Each row has a name. Each piece below is followed by the name of the row it came from, unless a question asks for something else. Each question is about the rows just above it.

[-3,6,33,3,7,-1,15,69,-4,-18,13,6,23,61,1,36,19,21]  (26)
[13,2,-36,-30,-1,2,-5,50,2,-4,3,9,-22,2,-9,62,-19,-11]  (194)
[44,48,-15,11,-16,-2,6,4,-24,3,-4,-18,4,8,-12,4,-15,3]  (163)
[-10,6,3,9,-11,2,-22,79,-14,-2,-19,-13,10,50,2,-20,-8,-21]  (64)
[11,8,-16,18,-6,-20,-31,-31,15,-4,28,0,-1,-19,-3,29,-7,2]  (55)
[2,-2,3,6,-22,79,3,-2,9,-9,4,-1,-13,-19,5,-14,9,-1]  (103)
[3,6,-18,-15,-2,3,4,8,-24,-4,4,-16,4,49,-12,44,-15,11]  (181)
[6,-17,14,-11,-3,22,21,66,14,37,72,14,6,-25,-7,28,-6,3]  (35)
[11,6,-33,17,-6,-3,-48,-82,-13,-19,12,-9,-7,45,-10,10,-10,15]  (140)
[6,3,9,-9,2,-22,79,-14,-2,-19,-13,3,-2,-2,-1,4,5,9]  (42)
Put [-22,-19,-14,-13,-9,-2,-2,-2,-1,2,3,3,4,5,6,9,9,79] back in order: which row is it? : (42)
How many times does (194) hold [2]? : 4
Count of [4] in (181): : 3
Give the next entry after [6,3,9,-11,2,-22,79,-14,-2,-19,-13]. : [10]
Give the next entry after [6,-18]. : [-15]
Which row holds these entries in another order? [11,-15,44,-12,49,4,-16,4,-4,-24,8,4,3,-2,-15,-18,6,3] : (181)

[-6,-12,12,-5] = (80)
[7,-27,11,12] = (167)
[-21,-70,-7,-15] = (119)
[33,-3,-25,-17] = (20)
[-31,-41,47,-2] = (16)
[-23,13,14,37] = (87)
[-16,-16,13,-16] = (108)
[-27,7,-1,-27] = (151)
[-27,-14,-28,12] = (17)
[10,13,14,16] = (7)
[16,14,13,10] is which row reordered? : (7)
Count of [-16] in (108): : 3
Count of [-27] in (151): : 2
Give the next entry after [-27,7]. : [-1]
find: [10,13,14,16] : (7)
Times [-31] occurs in (16): : 1

[40,51,13,-37,42,-56,32,5,3,-79,-67,-22,-42,-4,-13,-66] : (152)
[-7,-33,-1,-32,-4,-22,-50,-11,-43,20,-9,-44,26,-40,31,7] : (77)
[23,9,42,28,22,13,43,-2,42,11,14,9,-3,30,-13,-13] : (13)
[-3,29,37,15,41,20,8,26,13,-12,8,18,-5,18,11,16] : (95)
[35,20,33,26,13,-12,8,20,-2,-2,-10,3,5,9,-6,-15] : (45)
[25,4,-15,-14,4,4,40,-3,4,37,40,40,40,40,2,-1] : (18)
The next entry after [41,20,8,26,13,-12,8,18,-5]: : [18]
Count of [9] in (95): : 0
The next entry after [-3,4,37,40,40]: : [40]
Times [4] occurs in (18): : 4

[-57,1,-1,-5,17] : (185)
[58,-6,27,19,-35] : (38)
[84,51,-19,-49,29] : (73)
[-12,1,47,19,25] : (161)
[50,52,22,42,90] : (179)
[0,3,0,3,3] : (182)
[17,0,-1,-5,-57] : (69)
[84,51,11,-49,11] : (82)
[-4,12,-5,-41,46] : (88)
How many times does (182) hold [0]? : 2
Count of [51] in (82): : 1
Put [17,-5,-1,1,-57] back in order: which row is it? : (185)
Give the next entry after [1,47]. : [19]
[51,-19,-49,29,84] is which row reordered? : (73)
The next entry after [0,-1,-5]: : [-57]

[-74,31,-46,24,-42,-46,-44,-43,38,-30,38,-45,38,28] : (74)
[-37,0,-19,6,24,-38,-5,40,-16,-56,-11,-77,-63,47] : (50)
[-43,38,-46,28,38,-45,-46,-74,-45,38,31,24,-42,-30] : (148)
[-25,-4,-26,3,-2,-13,-11,54,-33,-81,-11,-47,-38,18] : (31)
[3,31,-3,-46,24,-43,-44,-17,-42,-46,9,-30,67,-35] : (57)
Put [-46,-46,-44,-43,-42,-35,-30,-17,-3,3,9,24,31,67] back in order: which row is it? : (57)
Count of [-47] in (74): : 0
Give the next entry after [38,-46,28,38,-45,-46,-74,-45,38,31,24,-42]. : [-30]
[-74,-46,-46,-45,-44,-43,-42,-30,24,28,31,38,38,38] is which row reordered? : (74)
The next entry after [-46,24,-42,-46,-44,-43,38,-30,38,-45]: : [38]

